[[ 19.3  12.4  46.3]
 [ 20.9  29.0  35.0]
 [  9.4  43.9 -15.5]
 [ 18.4 -28.1  29.5]]
->
[[19.3 12.4]
 [20.9 29.0]]

[[-17.7  20.5  -6.5 -10.5]
 [ -0.7  -6.2 -22.7  -1.8]
 [-17.9  -8.0  57.8  34.6]
 [-15.6 -36.0 -37.2  33.7]]
->
[[-17.7  20.5]
 [ -0.7  -6.2]]

[[-20.3 -21.0  28.3]
 [-24.5 -35.5  28.3]
 [ 33.0  38.7 -45.1]]
->
[[-20.3 -21.0]
 [-24.5 -35.5]]

[[-14.4 -39.5  -4.1  10.3  13.0]
 [-41.4 -24.4 -27.3 -41.9  44.0]
 [ 36.1  39.4 -28.5  28.5  12.4]
 [  7.3 -33.4 -29.2 -17.6  12.7]
 [ -6.2   8.6 -11.7  -0.7 -41.1]]
->
[[-14.4 -39.5]
 [-41.4 -24.4]]

[[ 26.4  -7.3  -1.6 -50.8   9.1]
 [ 24.7  -8.3   8.2 -37.4  48.8]
 [ 24.9  -6.7   6.9 -36.3  46.2]
 [ 25.9  -6.8  -1.0 -50.8   8.6]
 [ 24.8  -7.5   8.0 -37.2  47.9]]
->
[[26.4 -7.3]
 [24.7 -8.3]]

[[-18.0  20.8 -17.6 -33.0]
 [  5.7 -17.4  19.3   2.6]
 [ 41.6  -6.2  -8.4  59.9]]
->
[[-18.0  20.8]
 [  5.7 -17.4]]
